In the data rows, 50 means zero.
Here are some numbered points:
[41,53,48,40,30,68,69,49,53,49,52,35,66,52,57,74,75,49,45,54,32,42,60,49,44,55,37] 0
[49,52,30,28,35,47,43,67,79,45,46,72,74,61,84,62,70,52,33,46,58,45,28,36,48,36,35] 1
[53,62,36,61,52,16,13,48,73,30,55,47,56,64,59,50,25,66,50,46,69,42,56,23,45,27,33] 2
[59,53,36,62,47,21,28,29,38,61,50,39,51,24,46,40,22,58,75,47,59,35,61,62,69,45,69] 3
[54,20,57,46,88,74,66,57,81,53,31,47,37,21,38,49,80,54,46,80,63,50,89,60,52,65,56] 4
[42,60,41,60,68,44,40,21,59,52,57,41,27,27,43,30,22,80,42,51,38,34,36,50,69,52,48] 5
[41,60,42,67,41,10,14,35,61,50,63,54,65,39,54,49,38,45,53,55,61,64,48,41,63,28,53] 6
[47,21,46,49,61,47,65,67,79,23,66,66,54,65,34,60,71,75,37,69,60,34,50,30,63,57,26] 7
[44,53,33,41,44,48,43,77,51,24,52,67,65,71,61,30,40,48,32,64,44,51,41,31,55,44,33] 8
[43,43,32,46,47,62,47,63,62,39,51,59,45,64,44,46,41,60,40,73,42,30,38,42,57,47,43] 9
[40,59,47,63,64,59,41,44,55,66,51,40,52,44,44,46,33,49,53,63,45,53,60,45,50,39,56] 10
[43,49,81,31,57,54,59,64,41,97,35,32,47,50,70,74,91,28,41,33,74,56,62,87,33,47,65] 11
[63,31,55,24,52,46,69,79,67,37,33,46,48,52,52,55,67,43,33,58,55,56,64,49,57,48,45] 12
[59,50,34,43,39,24,37,83,59,17,48,60,67,70,68,63,74,54,25,76,75,44,60,32,42,60,44] 13
[63,42,47,68,65,34,47,46,50,38,58,56,53,59,47,39,28,55,45,21,36,36,60,31,61,31,39] 14
[54,39,53,52,42,62,68,57,51,58,46,54,40,53,65,61,57,52,58,67,44,56,42,50,61,43,36] 15
[34,57,54,29,28,31,39,50,42,60,36,55,66,68,55,56,55,30,68,46,49,49,41,32,28,28,32] 16
[65,51,66,93,68,35,66,43,56,69,60,45,45,36,24,41,39,53,58,36,34,50,72,62,64,63,50] 17
[66,32,49,62,49,48,63,38,33,57,31,44,40,53,57,32,18,73,46,33,44,25,53,42,58,54,69] 18
[54,53,68,60,69,43,34,53,49,36,55,58,41,44,24,48,43,46,51,75,74,40,68,68,36,50,79] 19
[52,35,36,67,68,49,63,45,32,52,43,67,28,33,46,58,50,58,27,34,63,43,64,77,65,50,52] 20
[85,42,30,66,61,65,52,32,55,54,44,57,35,17,37,41,0,84,43,31,37,43,51,54,80,76,58] 21
[49,42,40,33,56,47,59,53,56,46,33,46,34,32,40,24,18,59,45,70,58,34,61,45,51,58,55] 22
[45,46,52,38,51,53,54,45,39,53,43,34,54,44,53,58,70,41,46,49,63,53,44,72,38,39,42] 23
[41,67,58,49,63,42,44,45,48,82,48,35,34,36,23,19,15,53,65,65,28,54,56,42,53,43,57] 24
[41,33,35,32,54,53,50,54,94,38,53,66,48,50,21,55,67,41,51,67,51,38,57,42,55,42,30] 25
[42,38,60,39,51,67,90,44,39,65,57,50,62,59,57,63,93,44,65,50,47,70,40,52,75,59,30] 26
[25,57,50,46,50,78,58,49,35,44,43,64,54,60,40,53,71,27,74,50,55,62,35,73,33,32,47] 27
[75,58,75,87,62,47,45,30,17,75,63,36,28,31,32,51,43,80,42,32,51,41,50,75,90,51,70] 28
[43,62,45,17,34,49,73,68,34,48,32,55,60,81,74,61,75,24,63,32,33,68,49,31,39,58,62] 29
[60,50,47,48,57,42,78,41,33,45,51,34,45,55,46,38,38,66,61,27,16,68,46,51,59,53,52] 30
[49,43,45,51,48,78,63,51,46,40,35,49,44,67,57,60,55,37,48,51,37,47,35,56,57,52,46] 31
[34,48,76,28,21,42,58,43,56,62,51,33,67,60,70,51,51,17,81,53,35,66,41,18,38,45,40] 32
[26,44,47,29,58,42,39,52,59,40,59,76,43,57,37,60,79,48,48,52,71,40,49,68,41,38,35] 33
[36,71,52,23,38,56,60,35,50,65,23,34,53,64,60,50,48,16,75,56,32,69,38,33,34,43,55] 34
[42,43,63,42,41,65,50,49,55,44,53,69,55,60,52,64,59,43,56,42,48,46,29,56,60,56,41] 35
[35,42,58,49,48,66,32,34,46,38,55,53,33,53,60,46,50,58,49,78,79,40,43,59,61,50,38] 36
[51,55,57,66,73,61,52,41,31,66,43,38,40,29,42,51,40,49,56,34,48,62,63,77,57,56,74] 37
[65,74,63,66,59,45,61,26,47,90,46,30,7,21,55,52,61,36,44,36,54,55,73,84,52,68,63] 38
[45,51,32,43,62,50,35,64,75,37,47,55,54,39,46,31,43,42,14,70,59,32,52,45,32,56,31] 39
[42,51,52,53,75,40,54,56,28,87,39,43,21,15,51,55,64,56,51,59,65,58,60,57,51,62,77] 40
[54,52,68,39,51,40,62,59,55,51,52,42,48,48,38,61,59,33,43,80,56,57,69,30,41,57,56] 41
[64,56,47,59,58,30,40,54,65,44,42,44,37,38,73,55,57,56,29,49,53,44,68,43,34,66,58] 42
[56,46,38,58,49,43,54,68,34,27,44,60,41,54,76,54,62,58,30,28,62,29,67,57,48,68,47] 43
[68,12,42,68,93,25,45,61,83,55,61,39,33,39,34,58,47,69,29,66,56,34,79,31,60,72,40] 44
[49,48,40,56,34,58,74,39,43,60,52,52,85,60,69,63,52,38,43,22,30,72,33,45,71,42,38] 45
[61,44,65,63,52,43,63,29,44,63,43,39,28,47,42,23,21,70,58,37,29,42,50,38,66,45,68] 46
[20,60,52,28,66,58,39,47,92,30,61,38,63,41,32,52,71,29,49,99,69,49,59,41,28,37,66] 47
[56,64,41,66,39,49,30,60,42,49,35,39,39,55,45,47,34,59,62,42,57,51,59,41,48,33,56] 48
[44,42,57,32,48,35,48,46,37,43,47,52,59,56,53,36,32,54,58,52,49,53,41,51,49,25,47] 49
[48,50,40,32,48,36,31,59,55,35,43,55,62,58,59,51,43,44,40,56,62,51,43,56,26,35,43] 50
[46,46,55,34,48,66,38,62,70,33,49,49,57,71,57,76,78,39,44,43,69,32,52,54,37,52,51] 51
[49,41,56,57,55,54,43,56,34,44,59,64,47,45,35,74,51,62,38,45,61,31,60,62,53,39,53] 52
[55,43,59,61,66,46,34,42,61,70,57,56,28,24,16,49,29,63,37,46,63,52,62,25,64,51,59] 53
[39,80,62,30,52,64,62,38,22,85,34,41,46,50,72,45,40,24,61,49,27,77,43,81,70,60,55] 54
[66,45,66,67,54,83,41,51,33,36,42,73,39,43,18,43,31,75,48,46,63,28,30,73,57,39,51] 55
[70,48,63,62,46,39,42,48,58,47,92,73,62,31,46,68,72,67,20,52,51,52,50,60,58,44,59] 56
[45,61,36,48,35,45,36,35,41,56,33,46,39,40,42,29,11,72,65,45,54,36,42,67,45,38,65] 57
[55,59,29,62,58,55,59,57,28,74,47,42,42,62,61,64,38,49,59,35,45,76,49,44,48,67,54] 58
[57,47,73,47,64,70,71,25,29,77,53,55,28,29,63,48,64,60,49,53,25,57,46,81,82,54,42] 59
[50,61,44,51,42,41,47,40,66,35,55,64,58,49,55,36,45,65,37,37,43,43,50,34,50,36,29] 60
[34,77,41,49,43,46,32,42,47,55,58,46,63,48,65,43,64,41,65,42,49,69,51,35,19,44,41] 61
[37,59,40,34,17,56,56,59,36,46,25,52,69,80,66,61,68,5,53,39,40,53,41,35,43,40,39] 62
[53,66,45,60,60,53,39,12,34,45,52,61,40,25,49,41,22,61,55,54,61,46,52,61,61,57,73] 63
[41,38,59,58,38,60,56,38,26,57,29,35,61,66,55,45,54,50,50,57,40,72,45,51,54,52,58] 64
[61,43,42,40,60,59,51,62,66,38,53,63,49,44,39,40,58,60,28,64,52,29,51,59,83,65,45] 65
[46,54,59,39,35,52,70,21,41,50,48,41,55,47,53,52,59,45,74,35,34,66,40,50,59,48,47] 66
[61,41,36,51,43,42,40,72,73,29,49,54,44,68,51,37,56,47,65,67,53,32,35,36,52,53,60] 67
Which three points above are nearest to each new point, looking only along the 7 directions in which the numbered points spread most? Their numbers follow each, nearest first.
[49,44,73,43,70,66,60,38,47,55,43,45,31,33,30,36,61,37,66,43,58,40,48,55,59,44,62] 10 37 23
[56,39,45,66,49,17,36,73,63,36,37,56,48,41,53,55,51,60,35,42,56,49,97,57,41,45,52] 42 43 39
[38,47,54,59,51,43,47,45,83,46,83,58,61,51,31,52,43,60,43,79,66,25,41,44,41,41,48] 25 39 36
[41,52,49,46,61,41,52,71,55,40,51,47,39,43,40,49,44,42,57,80,62,35,51,57,47,64,32] 39 67 36
[57,53,54,57,35,43,63,57,45,54,72,48,54,56,60,71,78,49,34,48,48,63,46,55,53,43,45] 0 35 23
[52,46,66,63,55,49,62,38,32,67,35,36,51,41,47,74,43,55,66,30,45,73,39,81,72,50,72] 37 59 58
[72,35,38,75,69,52,57,46,53,59,60,50,38,41,28,38,37,50,33,67,47,39,55,57,71,77,51] 53 65 17
[47,35,40,65,61,43,54,58,78,50,57,51,34,36,25,34,41,51,27,63,35,46,68,41,63,61,46] 53 65 44
[35,52,94,30,34,62,70,46,46,84,41,46,62,56,47,57,99,0,75,55,28,85,37,50,54,46,33] 26 32 66
[64,43,15,73,52,9,12,59,69,36,53,74,68,48,59,11,22,77,55,52,53,25,57,29,23,52,41] 2 14 60
[54,49,53,55,49,43,60,35,35,75,40,55,23,41,37,48,32,53,47,49,47,39,49,64,73,61,52] 37 63 46
[52,55,61,58,56,59,43,55,50,49,63,62,47,41,49,65,66,61,28,42,65,32,54,67,53,55,53] 52 20 56
[47,63,47,76,48,37,30,30,44,41,46,45,55,24,38,40,48,68,54,54,49,39,43,64,73,32,55] 63 3 5
[49,62,53,53,28,56,48,54,28,57,52,66,50,76,74,56,91,40,54,34,51,64,29,64,34,31,59] 23 27 62
[56,44,59,46,48,64,76,54,34,47,61,31,51,48,55,60,67,35,43,46,61,65,36,70,47,58,52] 23 15 0
[42,62,44,54,40,69,51,42,40,53,62,44,57,54,69,46,16,48,51,18,50,47,38,52,58,46,44] 49 64 48
[27,55,33,33,49,48,44,40,55,28,39,58,41,45,48,25,21,61,57,40,60,42,32,37,46,46,59] 49 48 57
[60,46,60,64,45,77,72,49,16,65,52,48,41,35,56,50,53,50,65,38,52,52,52,94,74,58,55] 59 37 20
[64,42,57,49,52,42,55,45,41,62,58,50,50,55,33,48,60,58,41,43,34,47,44,46,58,54,61] 15 30 64
[52,58,53,30,51,59,77,60,33,54,70,56,67,63,58,65,80,42,43,60,39,56,69,58,47,62,47] 0 15 23
[53,37,51,64,57,56,50,37,25,71,53,29,35,28,50,45,43,54,52,43,31,54,63,77,69,64,66] 37 17 59
[48,35,74,25,49,73,66,62,50,63,70,50,69,65,49,73,72,37,49,43,60,64,44,48,53,40,32] 0 26 35
[60,34,55,76,55,49,35,36,22,71,63,36,43,26,47,53,39,59,58,41,42,75,58,50,69,68,61] 17 37 46
[28,36,54,50,34,68,57,51,47,48,36,58,58,69,54,52,50,32,59,25,76,66,46,68,32,43,70] 23 27 64
[52,47,65,44,53,50,57,46,79,56,63,57,58,55,39,46,61,44,38,70,18,41,42,24,64,56,44] 25 15 0
[59,55,44,69,61,49,66,46,37,43,46,50,46,52,44,17,12,72,56,45,31,40,56,56,61,68,49] 18 46 21
[53,57,43,36,36,48,35,44,37,47,60,65,61,73,66,60,44,56,47,50,72,50,52,60,28,38,50] 50 49 23
[43,62,76,24,22,42,63,49,58,51,69,32,48,76,48,76,97,29,30,71,60,67,53,42,27,56,30] 0 51 41
[50,58,61,43,35,42,47,71,60,44,69,43,71,61,82,74,65,19,51,62,52,37,51,41,39,36,20] 1 51 16
[73,36,37,68,53,39,35,58,80,17,66,46,41,44,41,39,23,81,32,72,31,16,73,32,74,68,53] 44 14 65
[52,41,46,54,46,30,31,56,44,50,46,34,40,46,63,50,51,59,36,37,48,66,71,60,37,63,60] 42 48 58
[44,62,43,48,51,43,58,32,50,58,38,34,47,41,41,45,45,34,74,56,50,46,47,45,39,55,62] 10 64 49
[38,43,49,55,65,42,43,34,43,78,51,50,38,43,25,38,37,68,71,65,42,41,54,35,52,52,46] 10 24 5
[40,49,69,42,39,47,64,45,55,70,65,53,61,53,62,67,75,26,72,43,44,49,40,44,59,52,50] 0 66 26
[20,53,33,35,57,50,63,39,54,63,33,40,57,69,46,37,49,9,63,55,37,59,29,39,34,44,62] 34 32 16
[31,30,39,47,62,46,40,50,40,36,50,50,44,69,57,63,37,63,54,56,59,39,51,36,44,56,68] 67 48 50
[57,57,38,36,54,55,45,64,69,44,34,44,37,42,36,34,23,54,37,80,52,46,66,43,48,66,52] 22 39 67
[52,56,33,60,56,51,35,64,56,29,40,43,39,55,52,37,26,50,46,59,62,48,47,72,37,54,48] 48 67 50
[44,48,48,56,67,58,44,54,64,38,57,24,54,31,48,43,62,44,50,72,62,41,57,46,38,57,53] 41 10 39
[40,63,46,33,71,57,52,61,48,57,50,34,51,40,45,46,48,28,50,55,52,51,55,41,33,57,49] 41 10 23
[68,29,56,78,47,55,57,59,43,40,71,76,51,51,52,49,50,70,37,45,41,28,36,70,70,50,53] 52 20 65
[42,55,55,28,35,56,45,58,68,39,66,60,76,74,61,71,81,42,57,41,66,76,43,49,31,53,23] 1 51 0
[57,38,52,44,62,46,55,47,31,71,45,39,21,25,29,49,35,74,42,41,48,40,68,51,60,61,68] 37 17 53
[55,28,72,40,66,60,55,53,51,34,51,40,56,48,62,46,67,27,41,38,37,65,56,52,45,56,41] 0 15 12
[42,60,65,52,65,46,33,31,56,53,58,38,29,45,34,55,38,44,53,46,48,55,62,54,57,40,57] 10 53 63
[44,56,57,29,40,54,67,50,33,45,39,54,68,82,63,56,65,23,58,39,39,67,40,32,34,39,46] 62 29 16
[49,52,65,49,46,40,29,59,75,36,75,54,69,58,58,63,69,37,36,94,84,45,52,42,29,48,38] 33 51 47
[85,43,55,73,49,28,37,66,47,37,68,53,43,40,51,45,40,73,52,46,56,51,81,47,49,42,57] 42 14 53
[62,43,47,75,78,8,44,42,72,36,48,55,37,47,41,42,28,55,38,43,55,40,82,49,60,55,52] 53 42 44
[59,40,51,64,56,53,32,30,38,56,58,43,43,38,51,40,25,59,59,36,30,53,43,61,65,29,58] 63 5 3
